In the data rows, 128 means zero.
Some points, one per row:
[102 132  81 122 140  81 221  76 135 136 114 128 122  71 141 185 139]
[116 162  68 138 149 111 223 100 151 132 164 132 136  83 173 150 137]
[127 134  78 151 148 120 252  89 155 143 176 118 144  66 120 151 119]
[137 113  89 139 120 131 250  67 170 151 195 101 140 100 120 154 113]
[136 110  95 130 120  65 251 112 168 157 174  88 141 105 107 144 119]
[185 115 102 147 113 122 255  68 193 153 191  78 154  91  66 152  65]
[ 40 152 120 113 213 192  60  53 122 116 173 171  90 124 109 103 176]
[ 10 161 118  88 220 120  74  59  87 132 106 165  91 121 105 107 185]
[ 91 217 133  96 200 185  74  61 132 137 164 154  84 162 103  66 170]
[111 197 140  67 198 160  56  39 122 149 181 143  92 184  51  34 158]
[ 53 152 144  96 208 144  64  48 110 152 141 140 101 204  76  63 113]
[ 49 148 147 114 187 111  70  97  98 153 128 144  89 169 111  92 168]
[ 91 158  81 108 167  71 190 129 113  90 100 135 150  60 127 139 142]
[121 135  86 140 125 108 206 134 140  58 113 100 142  61 133 139 110]
[116 117  85 137 121 133 220 121 143  95 137 126 158  58 185 178 132]
[135 149  84 139 130 106 210 118 152  74 142 122 157  73 167 139 100]
[150 151  97 136 134  93 231 140 151  83 122 109 169  70 150 149 112]
[172  99 110 150  99 100 200 175 169  78 153  86 140 100 144 136  85]
[  0 191 120 109 209 148  60  88  57 124  79 162 110 102 141 124 162]
[ 31 204 126  92 187 141  65  72  60 132 108 145 110 106 132 125 181]
[ 24 179 132 100 186 169  53  69  71 138 112 169  93 105 124 130 162]
[ 68 178 134 126 175 229  17  52  92 112 167 131  98 161 139  65 124]
[ 44 185 135 120 201 209  19  69  89 145 151 162  97 167 161  80 134]
[ 69 188 126 111 184 168   0 113  88 135 174 143 108 167 177  64 168]
[ 94 149 102 118 186 139  96 113 134  90  92 137 121 167  72  69 161]
[102 128 107 141 191 191  78 137 158  88 131 149 128 162  74  67 156]
[107 168 114 169 177 182 116 119 166  76 102 151 137 157  91  94 110]
[125 128 117 153 160 106 107 146 149  86  58 117 132 152  72  78 130]
[156 132 121 141 146 116  72 155 167  84 131 107 137 181  66  50 128]
[115 100 139 168 152  87 123 137 147  88  60 115 137 125  70 135 103]
[ 54 145 142 136 115 205  25 116  76 136 142 156  85 105 165 141 124]
[ 11 128 146 138 115 197  18 146  33 162 117 204  57 112 220 169 154]
Here are 10 more points, each followed by its number:
[ 53 171 153 117 106 206  34 141  40 164 129 206  68 116 193 152 159] 0
[ 61 149 164 108  69 224  22 126  54 147 160 197  54 131 210 156 158] 1
[ 77  96 162 148  75 227   0 142  57 146 167 192  53 144 226 141 118] 2
[125 117 173 116  78 219   0 129  66 160 145 183  67 158 165 122  95] 3
[169 102 129  95  72 102 203 181 108 150 161 141 175  65 189 157 172] 4
[208 134 137 120  61  97 255 153 113 132 107 125 188  29 154 153 117] 5
[181 125 161 109  38  65 255 183 107 143 104 124 193  25 184 191 154] 6
[226 102 173  90  19  79 255 160 140 129 188  90 193  70 153 134 134] 7
[222  93 190 105  19  71 255 168 144 137 145  99 203  64 176 164 122] 8
[187  67 188 119  18  71 255 171 126 145 131  97 198  78 213 194 125] 9
Which of these numbered points is nearest to each point below, ignoring the 2 directions in which the first points spread most? Its number follows each.
[169 150 141 135  92 141 214 204 137 167 162 114 195 109 222 202 160] > 4
[169 136 134 115  78 122 204 183 102 175  79 115 167 100 202 217 172] > 6
[ 80  91 122  77 188 126   8 169  80  94  88 130 138 167 133  97 157] > 4
[153  96 106 107 126 101 100 119 104  84  91 107 168 100 128  72  92] > 5
[ 90 105 125  94 214 188  11 116 142 119 176 142 115 176  76  22 162] > 4
[ 81 121 172 114  70 143  31 121  61 175 102 191  59 161 215 155 107] > 3
[102 169 140 163 183 193  34 119  99 134 159 160 109 192 114  85 168] > 0
[175  58 149 173  96 177  44 192 164 123  95 134 115 209  79  59 104] > 2
[148 141 124  81 105 107  81  79 111 140 190 151 125 119 175 110 137] > 4
[201  96 169  58  37 170   0 144  67 149 173 166  71 179 193 115 125] > 3
[192 161 135  82 105 135  74  88 107 155 189 161 127 153 149  60 119] > 7
[159  62 163 158 139 190   3 212 185 126 121 157 116 200  81  70 149] > 2
[ 67 157 155 150 175 210  45 135  95 145 142 163  93 209  70  77 167] > 0
[217  25 216 151  36 106 101 181 213 146  73  64 170 177 163 170  88] > 9
[188  54 178 163 103 138  10 199 183 106 103 111 136 184  69  93  98] > 2
[172  44 208 157  52 102 148 170 199 139  56 100 173 147 150 189  98] > 9
[114 148 100 167 177 163 179 123 159 116 116 142 120 104 150 189  88] > 0
[202  56 111 168  16  87 255 157 186 147 212  62 160 104 190 219  59] > 2
[163  58 184 147  42  81 125 229 118 163  67  60 124 162 167 237  99] > 9
[151  76 125  86 110  17 113 173  75  91  62 100 170  86 162 115 172] > 6
[162  68 182  94  66 102 125 138 105 201 155  80  89 189 149 153 129] > 9
[ 59 164 157 164 141 157  59 138 101 144  99 142  92 216 102 101 156] > 0
[176  56 162 135  44  28 173 139 115 178 120  93 165 145 127 138 115] > 9
[160 142  96  88 148 122 150  55 186 134 218 138 135 130  63  77 152] > 4
[165  45 180 129  49  24 201 135 113 176  95 103 166 112 110 179 119] > 9
[196  43 176 163  58 125 129 156 212 142 117  94 172 171 135 124  96] > 9
[152  99 157 142 135 160 127 143 179 108  51 157 101 176  42 134 118] > 0
[118 163  98 136 144 140 210  98 146 128 162 104 114  97 119 180 122] > 0
[161 143  64 143 114  72 255 149 133 157 134  93 173  54 196 198 140] > 4
[151  57 178 154  52  70 186 180 144 148  67  74 117 145 125 233  83] > 9
[123  71 190  94  24  84  20 169  64 160  99 136  64 176 175 161 112] > 9
[198 134 164 145 137 178 109 163 205 113 138 118 116 200  34  88 127] > 0
[133 143 141  84  58 127  44  78  48 137 119 193  75 121 244 147 105] > 3
[141 122 133 149 129 120 205 128 168 145 134 107 126 110 121 208 133] > 0
[180  57 139 114  63  72 179 104 114 187 143 123 163 119 136 145 125] > 9
[ 38 203 112 103 249 137  97  65 108 115  73 169 132 117  70  76 137] > 5
[129 172 103 152 148 168 197 110 145 105 146 111 112  97 107 167 128] > 0
[161 123  79 143  98  75 255 137 168 123 183  93 155  94 125 168  98] > 0
[200  72 188 175  66 135  77 205 173 116  66  86 131 180  93 163  85] > 3
[154 156 137 114  93 104 222 184 110 179  98 119 177 108 229 219 167] > 6
[134  86 143 114  92 112  81 101  72 149 115 163 120 128 190 124 116] > 9
[ 39 169  93  91 220 125  67  47 102  97  82 134 129 140  87  62 138] > 5
[188 171  76 119 106  69 255 155 132 127 156  93 175  65 154 168 157] > 4
[142 109 153  79  95  99 102  82  89 147 115 161 120 114 120 119 105] > 5
